The rows of T fall into several groups, which share some directions, and each row is roughly a mix of its group's hidden directions.
T:
-35 7 -12 -10 -4 -25 20 -22 -39 -20

-7 -14 32 27 5 14 2 33 -32 -25

-16 18 -8 20 -17 40 22 7 30 -25

1 1 -6 44 -15 24 -21 0 40 14

40 3 1 -1 -33 1 -16 21 -14 37

-1 -6 27 -17 37 -28 -19 7 26 26

6 -25 0 14 19 8 -15 -2 47 -35

5 -28 -14 -1 -37 29 -39 5 0 -15

-27 -5 8 -17 -3 23 -23 -11 -40 33

-36 -25 22 5 8 19 7 0 -13 -44

-29 -28 8 13 28 40 16 6 -6 -21

28 -21 -24 -17 26 -2 -32 -27 13 17

21 -13 12 -25 12 4 -45 -18 -18 28

34 -13 26 -26 21 -24 -26 11 -16 -15

3 -56 -15 3 11 -11 -30 -3 15 -16

-2 -32 18 -16 4 -6 -32 -15 -37 -27

-4 -2 5 -18 -27 28 -8 -7 -32 44

-22 10 -25 -8 44 -32 6 8 3 24

-5 0 -37 0 -38 -15 10 1 -11 41

-48 -12 20 11 -2 11 -3 24 -34 -13

9 0 -1 -7 -1 37 14 -55 2 -16

-5 -13 13 9 27 -19 -6 -39 16 40

-47 28 -6 -10 10 7 18 -31 12 17

20 -6 18 -33 26 -15 -34 -16 27 -5

10 -27 25 -27 23 -16 31 -28 6 13

5 -52 3 -1 -3 38 -16 0 6 -20

29 -9 -4 32 16 25 11 42 8 15

11 29 39 18 -16 1 17 -30 24 13

9 23 19 40 -3 -1 -19 -21 -21 -34

19 23 -34 24 13 -19 23 11 32 12

-7 -2 35 0 35 18 -12 -22 10 -37

-1 14 12 -30 1 -27 29 11 30 -34

-14 -19 -31 -34 -32 -19 -2 21 -3 21

19 31 -8 7 19 19 -24 41 4 23

4 27 1 9 9 -8 50 39 -2 4

26 13 3 15 -10 -52 -3 23 23 1

-9 11 -41 -19 -48 -4 -2 -9 -17 3

25 20 -11 26 -14 -30 3 22 33 -23

-17 -40 32 11 -3 25 -24 -24 12 -1

2 22 35 19 22 19 -22 -25 -24 20

26 -33 -30 16 -43 1 -8 -9 -5 -2

-16 18 -53 5 -22 18 -8 -3 -19 17

20 25 3 17 -16 3 5 22 51 17

-33 -8 7 5 43 -1 -17 -6 14 36

-1 -7 47 17 -2 12 -41 11 -21 -4

-15 -6 -7 -22 -42 -5 32 6 33 14

-9 -5 -27 -10 -17 43 -2 -34 -14 -24

-21 -2 3 7 9 55 9 -23 -11 -25

-6 20 27 6 -25 30 8 -46 -8 2

-16 -23 -15 -3 -19 11 4 -26 -12 -51

44 30 -13 -2 1 -23 22 -20 -6 -24

-11 5 -27 -3 10 15 19 -18 55 9

5 15 -57 6 8 -8 10 28 -16 -11

-27 -2 -32 11 -14 26 -20 22 -23 -29

-2 -19 -13 -2 -48 -6 17 6 -35 -23

-4 -35 -18 -11 39 33 -8 -23 5 8

-15 -20 18 9 25 -25 20 -45 9 15

-27 -10 -3 -14 27 3 -4 -27 -49 4

5 -5 15 -41 9 -7 -1 -1 -53 11

34 14 -43 2 -15 -9 -36 -11 -6 -8

-8 -15 -2 -33 19 8 17 19 18 47

-45 -2 10 7 -11 46 8 0 -17 -12

-1 -6 18 -20 -32 -6 36 -36 21 11

-5 21 18 -29 -51 -14 21 11 3 -5

30 -6 -34 -16 -2 -12 -33 -28 -24 -4

2 20 -11 14 -16 -5 51 35 13 -6

1 -28 10 8 0 51 -3 17 -25 22

17 11 11 17 -14 -54 1 26 18 -1

-45 -12 13 -19 -17 9 12 25 -6 33

-5 -33 22 -38 1 16 12 7 6 -38

-29 -13 30 -15 24 11 16 19 0 39

-9 29 -49 5 6 5 -13 -4 -10 35

-21 16 -4 27 14 52 -4 17 -1 -20

43 17 20 16 10 21 -3 -24 3 -33

11 9 11 -11 -32 -3 -1 -59 -1 2

2 3 -10 -45 -22 -9 -36 -8 5 -29

-22 31 13 8 -19 39 -5 2 9 37

6 25 5 23 -8 -27 16 23 39 -26

-8 -8 5 12 33 -31 32 26 5 28

16 0 2 -10 -6 22 6 -63 -6 -9

-29 17 7 7 37 7 43 15 -17 -3

-7 -12 18 17 37 47 -1 17 3 18

-12 -6 41 16 42 20 23 -2 1 -12

18 -7 21 6 -29 43 -26 -13 1 -25

1 -8 -16 24 34 -12 18 10 29 -39

28 6 1 1 2 -1 36 -19 48 -13

-5 19 -5 10 48 -26 20 4 4 33

7 37 26 23 17 16 -16 7 11 36

-22 -55 8 24 -6 19 -7 17 5 10

27 -3 3 -5 33 -48 9 16 16 15

11 26 23 -35 -5 -20 -24 -18 15 30

4 21 3 -3 -1 -30 56 -6 -14 -16

-16 2 10 10 -1 52 -40 4 3 12

37 -14 -1 -1 -45 5 -16 -29 1 -16

33 18 -11 15 22 -21 -3 -22 10 41

2 -23 31 -16 30 -39 -4 6 24 12

-4 -18 -43 -10 -30 -14 10 7 -15 -34

-16 -9 18 -23 -13 46 -14 -15 10 31

-36 -4 -1 44 2 4 -23 -24 -16 -17

1 1 0 12 1 0 -36 -23 -51 -20

-4 -32 -42 -34 -6 5 -9 -10 -25 -11

3 19 6 15 -39 40 20 11 -21 -15

4 -9 19 -23 -5 20 -51 -11 15 -24
Here is one row of each group, with its name. Which group are the others in?
-14 -15 5 2 -31 9 25 19 -45 -20 -> (4)
-14 22 16 25 21 44 13 17 24 -1 -> (51)
34 -25 28 5 -44 4 5 16 4 -12 -> (128)

-6 -14 3 -24 -6 -31 0 -11 -41 -37 -> (4)
-11 -34 9 22 -5 -15 30 -44 -1 11 -> (128)
-19 15 15 -19 -26 15 -6 -52 -6 -9 -> (128)
15 6 1 35 -4 11 25 44 27 -5 -> (4)
-9 -21 11 -21 31 -20 -12 25 -21 37 -> (51)
42 47 8 0 -15 4 15 -18 -8 -11 -> (128)
-3 -17 -20 13 -20 21 25 8 46 -22 -> (4)
-13 -2 -45 -8 -27 0 -8 -39 -14 -12 -> (128)
18 -10 -26 5 15 -32 15 9 -44 -18 -> (4)
